In the rows, zero is written as 128.
Which row each row swaps with, under one turn or mirror:
The rows were stretched afterwards, more along some directions than others.
Tute: [102 151 119 142 128 129 130 140 116 120 124 108 154 119 120 134 123]
Vali: [146 159 103 143 111  98 206 109  94 135 132 180 107 120 155 157 137]
Rab: [142 126 143 140 111 147 127  84 109 136 103 140 102 155 179 112 129]
Ratod: [128 136 132 114 108 108 135 111 113 183 123 130  85 171 161  87  95]
Fonim: [101 156 118 109 133 126 113 164 130 140 134 107 156 122 108 119 129]
rava: [102 161  92 141 133 130 171 148 126 118 131 149 125 111 138 148 111]
bigu: [101 162 108 148 138 128 162 135 139 115 115 164 140  73 138 152 139]
lep: [143 153 108 173 129 120 153 123 135 134 119 145 124 130 153 123 128]
naser: [ 97 141 103 100 132  90 148 154 117  99 141 162 155  80 121 164 152]
Digug: [ 77 153 112 157 147 140 132 150 151 100 119 132 152  72 124 157 144]
Suma: [131 116 114 149 125 144 168 142 107 145 118 110 107 133 128 149  93]
Ludad: [138 158 123  98 103  95 161 114 110 177 129 157  82 156 162 100 109]
zazov: [147 147 118 146 111 104 152 106 108 136 117 152 128 129 144 133 152]
dilad: [126 140 103 127 148 115 140 160 127 111 138 119 165 119 105 152 113]
loviv: [100  93 132 164 158 165 113 146 149 114 129  66 141 112  79 160 108]
Sibef: [101 111 158  91 128 138  64 133 134 127 129 103 138 139 128  98 115]
Suf: [142 119 117 120 145 120 138 126 126  86 131 161 142 116 130 157 136]
pofu: [ 92 152 102  76 130  95 142 146 114  95 148 165 152  73 130 143 147]
rof: [124 128 120  80 112 121 138 121  86 130 131 130 129 145 141 136 118]
Kas: [132 127 136 105 113 122 108 112 133 159 120 138 114 135 136 113 136]
Mafu: [111 117 112 132 144 120 120 151 145 135 140  90 144 115  99 135  97]
basul: [ 72 166 103 121 125 111 129 136 131 124 132 159 137 102 147 132 124]
sir: [111 136 134 142 145 143 128 123 121  85 133 120 144 109 132 149 127]
Zalum: [130 103 162  79 139 141  80 111 117  97 121 109 133 137 128 128 139]
biz: [120 132 113 138 134 142 124 139 126 140 114  93 134 134 134 119  88]
bip: [146 117 124 176 133 120 138 114 152 152 117 123 115 126 134 125 114]
doz: [140 132 148 134 130 128  95 123 136 131 116 130 140 138 139 102 152]
suv: [131 152 134 118  94 112 165 103  91 163 113 160  71 158 186 102 124]
dol: [126 137 119 168 125 148 169 129 110 142 113 113  96 134 137 145 108]
zafoz: [140 106 121 168 119 121 159 107 125 150 127 131  92 131 131 139 134]
Buta: [167 125 109 121 110 102 145 103 108 153 117 145 107 146 161 113 124]
potuk: [142 102 179 100 146 139  63 103 143 107 119 113 127 152 140  97 120]
Pif: [146  93 165 113 143 141  68  96 142 133 114 101 123 159 132 102 116]
roto: [143 141 110 153 147 122 148 129 132 122 124 153 156 109 129 152 122]
suz: [112 126 123 125 111 139 145 132 100 148 123 120 108 140 144 130 108]
suze: [103 165  93 125 130 114 141 139 121 129 146 139 142 108 144 119 117]
Bep: [148  96 127 124 127 145 115 103 122 118 126 109 104 126 137 128 139]
zon: [137  96 143 113 127 151  93 103 120 115 121 113 122 130 134 133 145]
Mizag: [154 100 137 115 124 124 125 104 100 107 130 124 105 138 137 136 143]
beg: [106 127 127 107 142 107 105 127 133  95 128 165 162 104 128 153 138]

potuk is swapped with Ludad
Kas is swapped with Sibef
suze is swapped with roto

Which row each row swaps with, under one turn or mirror:
The rows were stretched afterwards, more along some directions than others.
Gefig: [120 138 173 138  81  76  80 125 209 108 161 140 104 158 137 103]
Bufi: [123 136 155 159  87  91  91 143 187 100  94 155 119 133 150  76]
tas: [117  80 109 104  98 156 106 127 112 144 164  89 130 105 126 177]
nupek: [122  77 132  95  54 129 100 125 107 165 158  75 108 124 115 172]
dov: [ 82 126 150 159 155 138 118 108 170 111 130 138 122 138 128 134]
lukof: [103 100 119 101  43 100 133 100 129 139 114  99 129 129 154 112]
Rori: [122 124 181 134  75  50  69 157 179 123 164 143 100 154 135 110]
Bazo: [ 72  71 128  90 115 145 121 111 124 124 144  87 109 110 121 181]
zum: [118 128 169 142  59  55  74 142 154 114 165 142 101 163 120 105]
vete: [121  76 121 102  52 130 106 123 112 170 149  76  98 124 116 171]
Mag: [ 77  64 138 110 134 105 142 106 144 123  82 133 130 119 107 140]
gub: [137 138 154  88 117  56 121 147 154 132  83 157 132 135 158 143]
Zel: [145 127 138 136  72  84  71 151 173 149 112 127 140 120 128  71]
vubib: [ 86 116 176 129  63  38  64 137 147 115 166 127  99 166 118 125]
nadus: [ 89 149 179 127 117  70  98 136 181  96 145 140 110 156 130 128]
fopun: [121  47 113 110  86 145  90 131 126 150 170  77 104 117 137 174]
dap: [143 106 150 127  78  79  61 175 132 159  96 137 133 123 136  77]
veri: [111 110 105  92  70 130 161 109 118 138 109  91 117 133 156 111]
sasiv: [126 121 160 136  92  78  72 141 176 120 174 128  89 155 154 116]
gezor: [101 136 178 143  60  53  68 139 162 111 172 139 120 152 112 107]
foge: [131 118 148 123  71  58  62 169 144 144 104 131 128 116 131  81]
bezuz: [133 115  86  93  69 138 145 116 118 132 127 100 137 120 166 109]
faf: [138 102 135  97  97 111  89 126 183 115 123 123  91 127 181 168]
Gol: [121 156 152  89 131  55 138 133 161 127  79 154 116 138 165 136]
pago: [136 113 118 100 105 140 121 122 136 149  87 100  96 107 184 144]
Varil: [115 107 113  81  47  94 137 121 117 135 118 102 115 132 163 107]
Matep: [125  79 131  84 108 128  91 122 161 121 122 116  86 127 174 166]
Nofef: [110 121 162 156  89  87  81 143 191 103  99 159 111 146 157  80]
zoz: [ 96  73 127 103  83 113 108 117  83 153 156  64 115 128 107 191]
kuvab: [132 110 148 130  75  68  77 161 127 161 104 118 141 119 110  89]
seru: [ 70  86 150 112 137 101 147  91 158 125  83 139 137 115 108 130]
tiko: [158 121 157 132  66  50  49 170 121 167 105 128 146 123 130  95]
Nemil: [ 75 156 144 158 165 122 132 106 184  92 125 133 146 134 135 136]
vuza: [138 115 122  97  76 148 121 128 144 155  86 110  80 119 182 123]
Pumiz: [116 121 111  96  69 107 148 105 149 124  99 101 130 114 174 104]
Niti: [114  47 128  95  78 135 106 125 114 156 161  82  96 116 126 170]

Varil is swapped with kuvab
lukof is swapped with tiko
Zel is swapped with bezuz

Which row each row swaps with, under one turn or mirror:
The rows were stretched afterwards, more along some directions than others.
Sev: [130 142 150  90  99 121 135 151 128 116 113 107 108 139 160 135 120 122
 102  83]
Feto: [135 113 184 130 109 129 155 141 135 110 117 134 145 138 140  84 100 109
 147  78]
Dad: [134 118 145  91  99 116 108 169 165 109 105 126  97 116 132  90 124 103
 104  92]
mupu: [130 103 128 143 108 115 139 161 129 130  98  98 132 116 150  96 117 154
 135 107]
gul: [144 138 148 113  77 113 103 158 130 118  93 109 121 138  85 119 105 122
  87  75]
tema: [143 135 171 134 165 122 103 140 151 155 107 119 123 117 131 127 133 114
 111  98]
Belin: [139 129 121 106 114 116  95 131 118 166 116  84 136 113 107  96  87 129
 118  99]
seti: [136 126 124  99 113 123 102 128 118 167 115  84 136 108 104  98  82 119
 126  97]
Zibo: [143 124 162 102 132 143 128 104 127 175 130 129 163 121 118  88  87 123
 138  91]
rulok: [112 102 138  94 113 135 127 153 126 133 130 135 154 103 160  61 104 115
 103  85]
dafad: [139 102 178 102 106 149 155 127 113 134 127 114 156 123 109  68  71 108
 144  77]
vav: [ 94  97 148 102 111 115 114 142 124  97  96 142 136 100 152  69 118 108
  98  87]
folu: [144 106 121  95 109 144 148 120 128 180 142  97 122 128 128 117  91 142
 116 101]
Fubib: [116 120 157 133 108 111 140 125 150 119  90 131 109 135 168 141 129 132
 119  97]
suvo: [144 107 121  97 136 142 142  97 133 170 132  96 114 120 129 137 108 151
 140 119]
zuno: [137 114 143 122 155 122 140 108 146 149 120 103 113 119 151 149 134 148
 153 127]
mot: [133 122 137  88 106 135 114 133 145 133 114 137 117 109 133 136 130 151
  81 107]
delus: [128 119 147 108 115 129 125 131 147 129  96 140 106 103 128 135 130 142
  86 108]
vazuk: [124 127 145 127 113 113 130 131 159 114  99 133 114 140 183 145 131 129
 112  99]
buk: [131 129 143 127 135 119 108 135 131 135 129 122 147 121 188 122 157 130
 122 103]
namor: [121 104 147 100  77 107 108 141 120  89  75 118 120 122  89 105 102 112
  87  76]
pepem: [136 120 164 133  94 105 107 137 120 119 101 109 137 140 115  98  87 140
 124  79]
pasi: [152 122 174 123 117 132 127 200 144 161 117  94 110 126 113 103 108 114
 121  85]
nepi: [108 105 154  97 133 139 140 143 114 146 152 115 119  88 118 102  80 142
 126  94]
viv: [100 114 161 148 137 101 117 138 145 114 116 142  85 122 136 119 134 138
 124 107]
ture: [142 151 137 131 110 119  78 135 116 118  99 122 132 143 131 104 103 142
  99  96]
pofir: [113 111 137  91 131 144 132 114 125 119 131 112 146 104 142  92 125 139
 142  88]
bulid: [135 112  90  78 132 143 115 125 107 123 127 108 142 102  89 112 106 124
  92  87]
Povep: [143 140 149 140  93 123 140 119 127 174 120 114  98 127 102  74  93 103
  76  84]
Gid: [148 113 125  90 105 152 146 126 134 175 147 106 139 131 142 115  94 140
 110  90]
kuruz: [118 104 106  80 111 122 108 120 126 126 120 113 146  87 112  92  86 113
  92  87]
mepav: [136 134 144  52 111 165 124 127 143 141 173 132 133 105 133 112  74 129
 121 103]
Noz: [145 141 126 131 134 111 134 126 157 149 133 116 143 127 160  96 104 113
 121  98]
fif: [132 133 114 102 112 112  94 132 123 155 118  87 129 114 119 103 105 126
 110  96]
dar: [137 106 140  92 145 135 147 108 137 149 126 101 119 117 149 141 124 157
 156 122]
Nosef: [131 115 132  99 111 126 105 121 108 158 112  87 141 102 109  87  76 113
 115  95]
sim: [143 138 154 121  86 117 122 173 128 131 122 127 139 147 136 100 120 150
  96  57]
vev: [124 134 145 116  99 115 124 131 153 110  92 133 101 130 169 156 123 125
  97 102]
pumu: [114 120 162 104 102 116 127 105 151  90 125 152 101 110 128  90  79 125
 120 106]
sato: [157 115 136  91  75 155 153 170 133 123 115 106 154 112 120 106  83 140
 115  90]
butar: [128 151 181 116 109 146 114 150 135 164 144 118 171 124 185  97 129 153
 137 103]
pugi: [158 121 148 125 105 131 127 143 148 133 133 133 151 144 135 103 125 117
  88 102]
Rur: [134 124 161 110 104 150 124 153 137 129 124 122 156 135 127  83 100 145
  99  92]
Legob: [138 110 128  77 104 153 150 119 135 172 143 107 142 123 147 114  91 139
 119  97]
resot: [135 127 121  95 118 119  95 132 123 159 117  88 133 104 111 102  95 119
 119  98]
Sifi: [132 125 139 102  82 106 101 151 129  98  81 116 117 124  82 123 110 122
  89  76]
Beki: [124 125 136  98 109 128 112 138 148 114  89 134 104 119 151 164 134 145
  85 110]
vove: [133 123 149 111  83 104  96 159 132 104  82 116 115 132  86 117 114 122
  91  79]
feni: [124 119 138  98  76 105  95 159 128  97  78 118 116 130  89 120 112 126
  88  77]
pibi: [119  96 153 115 120 127 159 128 154 114 127 127 145 128 126 103 156 132
 133 101]
meri: [135 106 131  71 132 119  95 124 151 113 120 133 119 127 128 103 146 135
 104  91]
fosu: [ 95 100 140  92 143 101 114 120 134  91  88 149 136 116 156 128 158 130
 129  89]

Zibo is swapped with fosu
Dad is swapped with pasi
pibi is swapped with butar
mupu is swapped with sato
pumu is swapped with nepi

